Each path below is one point turned by a fixed rotation once a step. After each direction that follows a path, write how fast that rotation turns it, in degrees each step (0 if it stays still).
Each turn is a multiple of 5 degrees from 10 to 175, or 0.
Each row of a path follows its step; steps can be skipped.

step 0:   63  -24 -164 -265  -57 -147  218  149   -1  -26   99 -157  -27  257  -34 -105 -192  134  226 -211 -404  148    8  116   74  -18  289 -118
step 1: -282  -69  -21 -112   65   66 -292    1  -39  109 -169 -262  118   22 -250  114 -463  -97  118   73  150 -154  -72  -85   -5  -25  123  209
step 2:   97 -372   -6  -70  -64  135  138  109  -61   28  223  -62 -103 -193  -22   77   12  487   55  173  -71   22  175 -187 -217  -91  152  143
step 3:  370   -7   -5 -266  218   18 -143  139  183 -195  -63 -381   58   94 -232   60  -27   -4  181  -30  -69  -21   89  -29  242  168  -45 -172
step 4: -111  -93 -153  220  153  -68  -29  -77  -49 -207  -81  -72  147 -273   50  179 -375  123  -46   59  390  144  209 -183  -57  -87 -106  -47
step 5:  305  -84  184  113  210  164  -69  308  174    6  105  172 -274 -125  166  110  -41  249 -114 -115 -166 -103  248  154  -97  163  -87  -29
step 6:  123  215   30  -19  -88 -200 -208  243   91 -293 -154  -41  219 -274   63   64  116 -374  129  115   17  -67   44 -143  -82   84 -112 -239
step 7: -327  175 -153  175  -72 -238  230   69  197 -121   45  117 -152 -126  288   12 -199  145  -16 -270    3  265  191   65  -38   31  101  -63
step 8: -153   80  227  -70 -136   72 -120  418  139  122 -174  122 -187   24  -71  198 -149 -243 -105   96 -206 -201  -61  254  -22  154  -58  114
Directions:
  -7   62  124   44  -25   25  -11  -33   -7  -30  -29  -54  -45 -100 -176   12  -31  -79  -30  -74  -35  -98  -29  -52   86    4  -53   38
155
  87  131   60  -27   39   67   75    6   74  142  -58  -32   10   64  -56   36  -20   21  -39   11  -44   -2   45   58  -48   23   76 -115
145
  3 -72 -28  35 100  87   3   8 -38  22 -33 -90  30 -52  72 -48  59 -17 -73  14   7 -47 162 -16 116 -49 -62 -81
40
 -45  -34   65  -99  103 -165   81 -101   16   18   -1  -56   -9  -25   27  -92  -84  -76   25  -38   59   26    9    2  -21   52  -19  -59
115
  1 -72  59 -53  26  20 124  93  16 -36 105 131   4  62 -77 -51 -22  33 -51 -52 -98  53  71  17  34  -2 -75  29
140
 25  14 -37  66 181 -37 -42  79  41 -78 -27   8 -30 -70 -88 -27  68  55 -92  -3  48  63 -89  13 -83  -1 -19 -45
35
 -17   26   24   16   53   81   52   80    8  -70   87  -74 -121   79   76   50  -70  -94   14   29    5   -2  -42 -144  -48  -51   16  -41
0

step 0:  493  -45  242 -109   12  -93 -119  -99 -138   54  -16   85 -145 -308   60  188  -27  142  157  -84 -207  -22   16  218   72  111  225 -148
step 1:  443  143 -188   86   92  263 -200   51  185   71   -1 -124  -29  -28   43  217  314 -118    3  142 -165   27  -48  -77  159 -162 -190 -154
step 2:  -65  268  -38 -189 -128   90  273    5  -78  103 -190 -255  -99  -85 -165  100  311  181 -319   71  159  -32  -10 -204  149   94 -218  -20
step 3: -149  103   58  121  132  193  273 -186  -41   71  145  -37 -160  -31 -170 -258 -153  258  112 -175  153   99   45  -83  455 -129   73   45
step 4:  -34  283  127  190  -68  -49   47   57  135   53  280   84   25  114  221  189 -365  232  203 -327 -111   50   55 -103  -34   86 -181 -139
step 5:   92   90   67   30 -200 -197   77 -155  102  -69  313  -63  104 -223 -133  233  -81 -116  238  356 -198   82  220  -67 -147   97 -123  161
step 6:  129   43   92   19  279  250  103 -204 -348  -41  -86  -43   45    6  185   28  207   51   59  286 -254   65   60 -147 -199  200   88  229
step 7:  105  128    3  -55  423   41 -120  -88    7 -234 -103  -47  302   93   24   29  -50  215 -291  190   27 -131   46  145  332  142  -31 -126
step 8: -221  110  -98   38 -137   74  115 -108  140   72 -302  -50  156  297  -80  191 -177  -59   41  193   64  162  -46  -87  255  -70  135 -411
Directions:
 -46 -112   70   73  -64  -15   51    5  116  103   50   41  -50   38   31   38 -147   84  -31    8   95   12  -18  -39   16    2   59   22
70
 125   -7   92   79  148  -57  -58   -8   33  -50   52  -39    1   91   37  -38    0   10  -35 -138   21   41   46   27   16   -2   27  -84
110
 23 104  77 122 -32  30 -46  -7  93 -58 -63  -7 -60   9 -46 -16  28  39   4  69 -49 -18 -87 126 -65  60  70  84
60
  62   10   -9   52  -96   33  -18   27   86   14   25 -112  -22  -81   67   -2   18  -83   31   61    9  -22  104  -57 -132  -36   28 -123
90
  47   58 -123    5  -31  -51   69  164   38  -27   31   -7 -124   -1  -65  -49   22   45  -32  -61  -64   31  -22  -94   56   -3   72    6
45

step 0: -184  -95  -94    7 -239 -187 -303 -103 -268 -109   94   33   17 -196  386 -153   84   59 -191  332  127  174 -164  115    2 -127   30   64
step 1: -143 -178  460  -95  242  120 -105  338   -4  234  216  -75 -216   78  231  -67 -126  126   28  103 -103  -91  -40  -80 -163  105   75   82
step 2:  171  -15   -8 -150 -314  -23  -72 -263   46    0   66  124 -201  177  232 -245  236   16 -125  102  169 -135   67 -116  -47  235 -235  341
step 3: -424 -249   73 -138 -193  149  -83  -37  -95   94   29 -135  131 -150   60   86  -42  108   73 -180 -148 -343  -14  219 -146  351  -28  -54
step 4:    7  -58  170   45 -245 -386  132  -50 -101  -24  231   40 -163 -179 -202 -180 -112 -143   58  324   -5  -85 -128  177  -20   17  -28  391
step 5: -211 -220   83  331  -82  251   64  187   78 -105  244 -130  167 -123  374 -174  220   87    6   45   61  -56   24   42  181  149  250  114
step 6:  -47  197  -47  -51 -112 -257  -21  254  -50  164   46  -20   93  146  224 -362 -124   -7   94  172   -2 -177 -296 -211 -339  137 -153   80
step 7: -134   50  -31  -55 -381  203   75   37  -96  117  161  422 -274  -31  199   80   34  389   70    1    4 -100   88   71   41  153  219   58
step 8:  164 -242  268   98 -316  -93 -329  220   54 -127   29   38  133   32 -214 -302  -20  142    7  -11 -121 -176   10  193 -186  116 -227   -4
Directions:
 -46  -35   14  -96  -39  -59  -27   -8   54    9  -86  -43  -28  -95 -152  -19  108   -7    1  -61  -81  -73   25  -29  119   36  -12   51
65
   3  -57  -29   42 -123  -22   36  -45   16    1  -17   42   -6  -15  111  125  -33   34  -41  -48  -42  124  -51  -67  129    5  -59   72
155
  42   81 -115  -87  -10   45   92   -6   51   92  -17  -32  -38   82   90    1   28   12  -16  -69   -2 -117   14 -125  -45   70  -23   -5
85
  42  -12   88   79  -26   63   24  -39   92  -79  -27   62   62   88   52 -124   56  -89  -90  -91  -39  -46   55   36   34  -48  -21   22
120
